Turns, then the turns between two rows, first turn first; the first pair answered:
z925 (before |-> after):
[-17   5 -13   2  18  20   5  16  11   6 -25  -7   0  17  13   4  -6  -7
 -13   1  -6  -1   7 -10  12  -5  -3 -17 -22 -12  19   9 -13] |-> [ -8   7 -22   0  16   7  10  10  11   5 -26  -6   0  19  15   3   0 -19
  -3  -9  -7   0   6  -5   7  -9   7 -21 -16 -21  21   9 -10]
[ 15  11  14 -12 -20  28  -1 -23 -36   0  25 -13 -42 -15 -21 -29  -1  24
  -8  12  -9  -6  -8 -15  43 -19 -37  16  25  47  -3   3  47] |-> [ 31  20  -3 -14 -20  18   5 -34 -38   5  24 -11 -41 -14 -13 -27   4   9
   3  -5  -5  -3  -9 -18  49 -31 -23   9  29  34   5   3  57]
[ 60  35  14 -16 -35  11  -1 -55   5   2  25 -17  21   4   8 -10  16 -38
  38   9  31 -23 -36 -12  31 -25 -36 -24  41  25  26  40   3] |-> [ 56  25  21 -11 -36  -8  -7 -56   2 -19  26 -11  27  -3   3 -16  25 -43
  39  15  41 -22 -42  -4  19 -15 -35 -13  48  21  16  39 -13]
z399 (before |-> after):
[  8   0 -17   4  22 -27  26  -9   6  13   5  12  15  16  17  11   1  -4
  49 -26 -20   8   1  -1 -14  -2  15  -8  -4 -28   1   5  -4] |-> [ 12   9 -14  10  13 -31  13  -8   7   7   0   9  13   6  28  20  12 -19
  32 -31 -18  18   8  12 -17  10  22  -9  -5 -27   8   2 -10]
[ -8  -5  13   8  -2   5  -7  -1 -22 -13   4   0   2  -8 -13  -3   6   0
 -14   8  -1   0   3   0  -4   7  -9   8   3   1 -14  -5  -7] |-> [ -9  -8  13   7   0   6  -3   2 -23 -10   5   2   2  -4 -16  -9   2   3
  -8   7  -5  -6  -3  -5   0   3 -15   8   4   0 -15  -4  -6]
[ 27  34 -22   2   6  -9   9 -10  20  16  -2 -11  32   7  13  11  18 -19
 -19 -10  15  24  -1  -5  24 -22   5 -22  -5  -9  45   6  19] |-> [ 11  30 -11   3  10   5   1   6  24  20  -8  -7  34   7  18  20  19 -14
 -42   4  10  31   8  -4  20  -8   4 -19 -19  -3  41   6  11]
z134 (before |-> after):
[-19  -2  13  13  -9   1 -35  15  16 -11  -7   0  -6 -11  11  19  -8  12
 -25  14  -6 -14  -6  15  -4   1   3  -3 -16  -3  -3   2 -18] |-> [ -9 -14   2  10  -2 -16 -25   8  11  -3   0  18 -11 -16   7  16   5  11
 -16  -9 -12  -1  -2  16 -11   2  27  -7 -22 -13 -19  -8 -13]
[ 20   4  -3   7  -8 -47  -7 -18 -11 -36   9  -9   3  -7  -1 -15  13 -18
  20  -7  29  -5 -18  15  -2   0  11  13  41 -11   2 -23  -1] |-> [ 24  11   5   9 -20 -30 -10 -16 -17 -33  17 -18  -3 -15  -2 -17   7 -16
   8  -3  27  -7 -17   9  14  -6  -1  17  44   9   3 -23   4]
[ 17   6 -17  15   1 -18  -8   0   0  44  18  -8  -1  17  32   0 -10   8
  -3 -22 -20 -17   2 -24  19 -21  -2  -1   0  11   1  -8   5] |-> [  5  10 -12  16   7 -16 -16  12   5  32   2 -15   7  33  39   6 -19   7
  -2   2 -15 -26   1 -20  14 -19 -16   5   0   3  18   3  -4]
Pairs:
(2 to 3 turns a pair)
[ 11  34  -2   0 -30  -5 -13  -3 -10 -19   6 -28   2  -2  17   6  13 -41
  -7  -5  23   2   8  14   7 -20 -10   8  36  10  24   8  -6] |-> [-16   0   7   1 -11 -25 -16  12 -11 -38  -4 -11  10   3   9   4  23 -30
  -4   6  27   2   6  25 -28   7  -5  19  30  -9   4   5 -31] => z134 then z925
[-16  -4   4   5  -9  13  14   9  -7  -4  15   0  10 -14 -40 -35  -8  30
 -27 -18 -26   2  17  -7  43 -25   4 -20 -37  36  -3  13   9] |-> [ -9  16 -18   5  -5  -8  14   9  15 -15 -24 -19  26  20 -16 -20 -13  -9
   0   2  -9 -10  12   3  37 -41   2 -29 -22  -7  48  39   2] => z925 then z134 then z925
[-12   0   5  -1   8  -2  -1  -4  -5  -8  -5 -11   4  -3  -1 -13   0 -10
  13   6  10 -27 -24 -18  -8 -18 -25  15  15  -2   7  -2 -11] |-> [ -8   6  -4  -3   9   8   3  -4   2   6  -2 -12   0  -2   5  -9  -6 -13
  13  -1   4 -26 -22 -22   2 -26 -23   9  11   2  16   3   2] => z925 then z925 then z925
[ 25  30  -7   9 -26   3 -14 -16 -18  -7  -2 -15  -4  -3 -17   1  -9  -2
   0 -38   5 -10   4  25  -5  -7  -2   3  -1  -2  24  25  -8] |-> [  9  15   0  12 -19  -7 -21  -4 -15 -24 -10 -10   1   3 -21  -2  -6  -1
  -2 -22   9 -12   1  32 -19   7  -9   8   0 -12  22  28 -24] => z134 then z925
[ -7  23  12  -2 -33  13   5 -10  -8 -23  -7 -17  -4   8   5  -1 -13  24
  10  22  32 -22  25 -22   0 -16 -33  28 -15  21  11  13 -32] |-> [ -4   1 -25 -12   3 -23  26 -12   8  -7 -20   4   1  28  14   5   1  17
  44  -3  26  -9  31 -15 -28 -15  10   8 -24 -31   6  12 -30] => z925 then z134
[ 21  38 -15  10  -6   8   6 -27 -16   2   9   7  -6  -7  16   6  24 -33
   5 -12 -17  -2 -10  12  10 -14  35  -7  17  -5  20  11   6] |-> [ -4  42   5  11  -6  37  -8   1  -7   0  -9  -8   2   6  23  19  13 -23
 -22  24 -17  -6  -3  15   9   6  11  -3  -1   5  31  22 -10] => z134 then z399
[ -4  19  -3 -15 -50 -11 -23  -2   2 -40 -16 -25   9 -29  29  12 -12 -26
  31  18  28  -7  -9   3 -29  10 -21   0  46   1   1  -8 -25] |-> [ -8   3  -4 -12 -34 -16 -26   7   5 -28 -19   1   5 -40  37  24   9 -25
   7  -4  14  22  11  17 -46  46  15 -13  21   1 -18 -19 -27] => z134 then z399
[ 10  -1 -14  30 -11 -26  13 -28   4 -20   3 -12  -3   7  -2  -2   0 -33
  40 -10   2  -4  -2  26  -4 -14  25  -3  34 -21  13 -10  -5] |-> [-23 -38  17  28   6 -16   9 -13  -5 -26  14   2  -2  -4 -24  -8   7   7
  22   0  -3  -3   2  27 -25  14  25   7  14  -6 -29 -24 -25] => z925 then z925 then z134
[-24  -6  32  12 -11  -5 -21  14  -5 -27   5   1   4  -1 -12  -9   1  20
 -19  29   6  -3 -15   9  -6  15 -25  17   4  17 -12   3 -32] |-> [ -9 -11  20   5 -11 -21  -3  -6  -9 -24  18   1   3   2 -25 -21  -3  22
  17  18  11 -18 -27  -2   1 -14 -26  21  26   8 -13   0 -22] => z399 then z399
[  1 -24   4  -3  19 -13  13  -4  -3  -3  15  16   4   3 -13 -21   9  21
  19  -1  -1   0  -6  -4  -6  -2  12  11  -1  -2 -27  -3   2] |-> [ 20   5  -4  -4   1  10  10 -12  -5  17  20  -2  -2   2  -4 -17  -3  10
  18  -3  -2  -5  -5 -16  26 -25   0   3   5  13  -1   4  21] => z134 then z925 then z925
[ 22  -6 -21 -10  15   0  11  -3   3  20   0   9   0   6  -2   4  -1  -9
  10 -16  -2   6   1  -7   5 -15  23  -8  -1 -11  -1  -1  10] |-> [ 11   2 -11  -4   6   0  -5  12  12   2 -21   0  10  16  10  15  -3 -27
  -5   8   6   5   4   3   0  -5   9  -7  -2 -16  21  11  -5] => z399 then z134 then z134
[ 15  29  12   3 -24  31 -12  11  -8  -3   6 -17   1 -17   3  -6   5   9
 -28  -6 -13  12  10   8  20 -23   2 -16   4  20  -1 -16   0] |-> [ 15  31   6   7 -18   3 -16  14   0 -27 -18 -22  12   1  10   1  11 -16
 -11  11   3   3   5  20   3 -21   3 -11  14 -12  21  -6 -19] => z925 then z925 then z134
[ -5  16   0 -13  15  22  16   5  24  12 -19  -9   8  38  12  -3 -31   6
  11  11  -2 -26  -8   2   7 -23 -25 -16   7  -8  10  18   6] |-> [ 26  18 -14 -13  12 -10  20 -20  16  11  -6   4   2  26  11 -10  -9 -13
  31 -23  -2 -14 -11   3   3 -32   2 -18  22 -19   3   6  14] => z399 then z134
[-14 -10  18  -1   8  19  -5   0 -14   0  15   5 -10 -17 -28 -14   1  25
  -8  -4   1   0   4 -10 -13  -2  -5   8  -1  22 -36  -4   1] |-> [-23   4   9  -3  18  39  -2  19   3  14  -6 -12  -2   5 -12  -3 -19  25
  -5  17  -2  -9   9 -13  -4 -11 -22  -3 -10  11  -6  12   3] => z134 then z925
[ -5  13  25   0  -7 -19 -12  10  -2  -7 -22  11  27  -6   7  16  28 -32
 -16  -5  -6  15   8  32  -6  44  32   1   6  -9   1  -2 -24] |-> [-23 -20  15 -23  21   4  29  11  -3  17  -2   4  32  18 -29 -14  -4  33
  38  13 -17 -30 -14  -2   9  -2   0   8  15  -6 -26  -3  -9] => z925 then z399 then z399
[  5  16  11   7 -18  26   6 -14 -11  22  16  -3 -16  -8   0   0  -9   7
 -14 -15 -17   2  -6  -9  24  -8   8  -5  -6  31  -5  -7  21] |-> [  3  22  13  10 -21  31   2 -11  -6  17  13  -9 -15  -7   2   3 -12   5
 -18  -6 -15  -4  -5 -12  25  -9   0  -1  -5  33   0  -3  20] => z134 then z134 then z134
[  2  13   4   1  -6 -14   5 -11 -16 -22  -7 -20   0  18 -10  -8   5 -20
   9   1  18   8 -35   4  13  -3 -27   2  12  -4  15  20 -22] |-> [ -1   4   4   7  -1 -20  -3  -9 -16 -20  -6  -4  -4   6  -3   1  20 -32
 -11 -17  13  36 -19  13  -5  22   2  -5  -3  -8   6  11 -24] => z134 then z399
[  7   2  -3   8   3  18  18 -15   8  22  11  -5 -22  -2  12  -2  -6  23
 -15  -8 -17   4  -8 -14  33  -6  18 -10 -19  18 -13  -5  12] |-> [ 23  10  -2  13  -7  -7   5 -25   5   4   7   2 -23 -11  23   2  14 -11
 -21 -21  -7  17  -7  -1  22   4  37 -12 -12   9  -4 -10   3] => z399 then z925 then z399
[  8  30 -30  34  -6  12  -4   3  23  16 -28  -8  18  -3  41  25 -21 -54
  -9  10  24  -3  -6  23 -20  10  15   0   2  -5  19  16  16] |-> [ 26  20 -34  32 -10  -9  -2 -19   5  20   0  16   6 -28  27  12   4 -51
  -5 -28  17  13  -8  21 -22  12  41  -1   5  11 -12  -5  25] => z925 then z134
[  4  13  -5 -15   7  32 -14   6   5  15  -4   3 -12 -23  14  17 -11  -7
 -28 -21 -11  12  16  -6  -4   5  30  -7 -23   2 -11  -2   7] |-> [-14   6  -5 -16  17  45  -8  19  12  14 -13  -8  -2  -3   9  15 -31  10
 -21   6 -10  -6   9 -10  -3  -2   4  -4 -24  -3  -4  10   0] => z399 then z134
[ -9  11 -23 -13   8  49  18   1 -26  42 -11  -2   8  -9   4  14 -19  14
  32  22 -28   4  -8 -12  18  -9 -10 -19 -18  11  -9 -17  20] |-> [  3  -4 -39 -16  21   4  20 -10 -27  28 -19  19  11  -6   5  12   1  -4
  57   3 -18   9 -11  -1 -10  -7  21 -20  -7 -23 -15 -22  14] => z134 then z134 then z925
[-23   7   0   0  26  28 -24  22  20   5 -31   1  21  30   8  24 -11   7
 -22  27   4   9   4  -4 -10  32 -13   2 -18 -21  26   6 -21] |-> [  3  -6 -19  -9  27 -18   5 -17   5 -10 -10   4  21  34 -20  -7  -8   6
  47  13  13 -19 -25 -16  -7 -13 -14  14  24 -39  17   4 -11] => z399 then z399 then z925
[  1  14  -7  13  -8 -26 -34   3  14 -17 -27  -8  -3  15  27  21  -3 -32
 -18 -13  13  29  28  14 -11  21   2 -25   7 -17  16  -2 -17] |-> [  4  12  -9  13  -3 -29 -33   1  13 -12 -23  -3  -6  12  23  18   2 -36
 -16 -18  11  31  28  17 -15  22   8 -25   5 -18  11  -7 -18] => z134 then z134 then z134
[ 32  21   3  10 -10  -7  11  23  13  -9  -5 -11  23   2  36  19   6 -41
   5  -7   2  17  18  12  18   0  22  -4 -16 -26  44   9   5] |-> [ 15   6  10  10  -2 -11  10  35  15 -19 -11  -3  27   4  35  19  10 -34
   0   3   2  21  21  19   1  20  26  -1 -25 -33  38   7 -11] => z399 then z925 then z925
[-26 -19  37   0  -2  -3  -4   8  -1 -13   5  -6   4  -1  -5   2   3   1
 -25  24   2  -7   4 -10 -12  23 -20   9   1  14  -4  10 -15] |-> [-12 -27  26  -8   3  -4  15  -7 -10  -1  26   1  -2  -6 -23 -14   3  18
  -3   4  -3 -13  -2 -22   0   1 -14   8   9  21 -19   1  -3] => z399 then z134 then z134
[ 10  -2   2   7  14 -32  -3  16  12 -21 -13   9 -17  10   6  24  17  -8
  -8   1  20   2  -8  21 -21  -5   0  -4   2   3  17  13 -13] |-> [ -5  -2  17   5  18  -2  -1  30  14 -10 -16   2 -16  13   5  26   5  13
 -24  16  12  -4  -4  15 -11  -3 -18  -6 -10  22  14  13 -11] => z925 then z925
[-20 -18  24  -3  23 -11  -1  22   8 -14  12 -13  18  -8  -3  15 -14  19
  -7  22 -30  -5 -23   4 -15 -10 -20  -9  -8  19  -7   3  10] |-> [-13 -19  23  -6  20  -8   4  12   0  -7  24  -8  10 -18  -8   8  -9  26
  -7   4 -36   4 -21   2 -10 -14 -10 -12  -8  31 -17  -7  19] => z134 then z134
[-20  13  -4   4  12   1   9  41  25  16 -30 -23  23  34  11   1 -17   4
   5  23  -7 -20   7   4  11 -10  -9   7   0 -20  11  21  14] |-> [-10   6  -4   9   2 -37  10  20  17 -11 -22 -17  27  28   2 -12   1  -9
  26  18   3 -22  -5  10  -5 -12  -5  20  26 -32   1  16  -1] => z399 then z925 then z925
[ 11 -27  12 -10   3 -26  10 -25  -1   1  19  18  -8   4 -46 -52  33   6
  34 -24 -30 -14 -12  -7   9 -27  13  18  21 -26 -54 -17  20] |-> [-17 -15  63   1 -20  19 -24   8  -2 -15  16   8  -7 -14 -39 -35  26  13
 -38   8 -31   1   2   5  11  17 -14  28  -4  20 -55 -18   0] => z399 then z925 then z925
[ -7 -12  10   0   4   2   8  -4 -11  11  10  11   2  -6 -18 -10   3  26
   6   9  -9 -13   4 -11  -2  -3  -2   7  -6  11 -30  -3  -3] |-> [ 12   7  -6   2  -5  -3  10 -15  -9  15   4  -3   3   2 -10  -8  -1   7
  25   5  -3 -20  -5 -14  11 -25  -5   3   7   2  -5   4   9] => z134 then z925 then z399
[  0  -5 -22 -12  28 -13 -17  22  -1 -25  -9 -11   0  22   9  -5   3 -29
  17   9  -2   5 -13   2 -23  -6  -9  -1   9 -36   9   2   5] |-> [-12  -9  -8  -8  31  -6 -26  29  -2 -31 -13 -10   1  20   7   1   5 -25
   1  21  -1   6  -7   8 -24   5 -15   3   5 -24   5   1  -6] => z399 then z925
[-11   0 -15   6 -23  -6  14 -16  26   0   8  13  -3   1  27  13  39  -5
 -19 -25  -5   6   6  -9 -43  24  29 -15 -14  -6 -23  -6  18] |-> [-23  11   6   1 -34  38  14  -5  23   8  15 -12  -2   6  17   7  13  26
 -32   5  -9 -17   3 -28 -14  10 -16  -5 -14  25 -20   1  25] => z134 then z399
[ -9 -31   7   8   0   5  -1  -3 -14   4   1  26   9 -13 -19 -25  21   4
   1 -14  -2  32  -1  17 -17  33  23  12  -6  -2 -22 -23 -14] |-> [ -6 -29   9   7  -4  11  -3  -5 -14   8   7  25   4 -18 -18 -28  16   5
  -3 -18  -2  30   0  14  -9  30  20  10  -5   7 -24 -24 -10] => z134 then z134 then z134
[ 17  20 -17  19  13 -15  21   4  -2 -17  -7  -2 -15  -6 -18   2  -5 -10
   9 -15   1  20  17  10  21  -8  33 -13  32 -13  25  21 -18] |-> [ 12  23  -7  25   8   5  12  12  -4 -12  -3  -4 -22 -17 -15   9  -3  -8
 -20 -17  -4  34  24  14  22  10  33 -15  20   2  21  18 -16] => z399 then z134
[  7  17  -8   6   6  10   2 -19  -7 -21 -18  -4   2 -14 -18  -5 -19  -1
  15   5 -29  -9 -14  -4  -3 -15  -8  18   8   0  -7 -22   9] |-> [ -4  20   5   8   4  22  -9  -6  -4 -23 -24  -2   1 -16 -10   6 -17  -1
 -11  14 -30   2  -1   1 -10   7  -6  16  -6   5  -6 -19   2] => z399 then z399 then z399
[  1  12  -1 -10  -6  29  -8  25   1  18 -13   0  11 -12  12  -3  -7  22
 -20  15 -20  -6  -1 -23   9   8  12  -8 -17  18  -9  14  14] |-> [  7   5 -24 -16   8   3   9  18   5  11 -21  -2  19   7  14  -9  -9  16
  19  17 -12 -22 -10 -25   1 -10  15 -11  -2 -16   2  24  14] => z399 then z134 then z925
[ 19   2 -22 -19 -10 -20  -2 -32   0   7  19   1  -3  -6  -7   6  21   0
  15 -16   2  -2 -17   4   6  -3  42  -4   7 -14 -23  -3  27] |-> [  1   1   2 -12 -17 -17 -24 -14   0 -11  10   4  -1 -18  -2  15  34  -4
 -22  -3   8  15  -9  18  -8  31  42   4  -5  -3 -27  -3   8] => z399 then z925
[  5  -4   3   8  24  22   0  14   8  12 -20  -6   9  23   1   3 -11  -1
  -9  15   0  19  11 -13   1  14   8  -5 -13  -4   9  -9  -2] |-> [ 21  -4 -10   2  20   1  14  -8   0   8  -8  -6   7  23 -10  -9 -10  -1
  25   2   2   4  -4 -16   7 -12   7   0   8 -10   8  -9   8] => z399 then z399
[-26 -47  10  23   7 -20 -17  -8 -20   8   8  -2  16 -24 -34 -20 -21  36
 -16  20 -23  -6  -1 -21 -21  18  -5  28 -11   9 -18 -41  13] |-> [ -4 -23 -21  15  14   7  -1 -15  -9  57   8 -14   5 -12 -15 -13 -35  36
  -8  -4 -40  -4   6 -34   9 -13   6  -2 -23   9   5 -33  46] => z925 then z925
[  3   2 -14   3 -16  -2  -9 -10 -13  19   7   2 -13  -5  16  -8  12 -17
   3  -5  -6 -11  -8  -3   2  -3   4   1  -4  -1   8   2  11] |-> [-11  -9   4   6 -19   2 -16  -1 -15   4   9   3  -9  -9  10 -12  10  -8
  -9  12  -2 -11 -11  -1  -8  12 -10  12  -5   9  -1   1  -2] => z925 then z925 then z925
[ 10   5  -5   6   2  -8   3 -17  12   8   4  -8  17  16  -4   6 -12  -5
   3  -1  12 -10 -10 -11  13 -16  -5  -6  18 -15   2  12  12] |-> [ 15  -2  -3   6  -4 -14   2 -23   5   1  14   0  14   5 -10   0  -4  -5
   2 -10  12  -8 -13 -12   9 -14   5   0  21 -11  -8   9  11] => z925 then z134
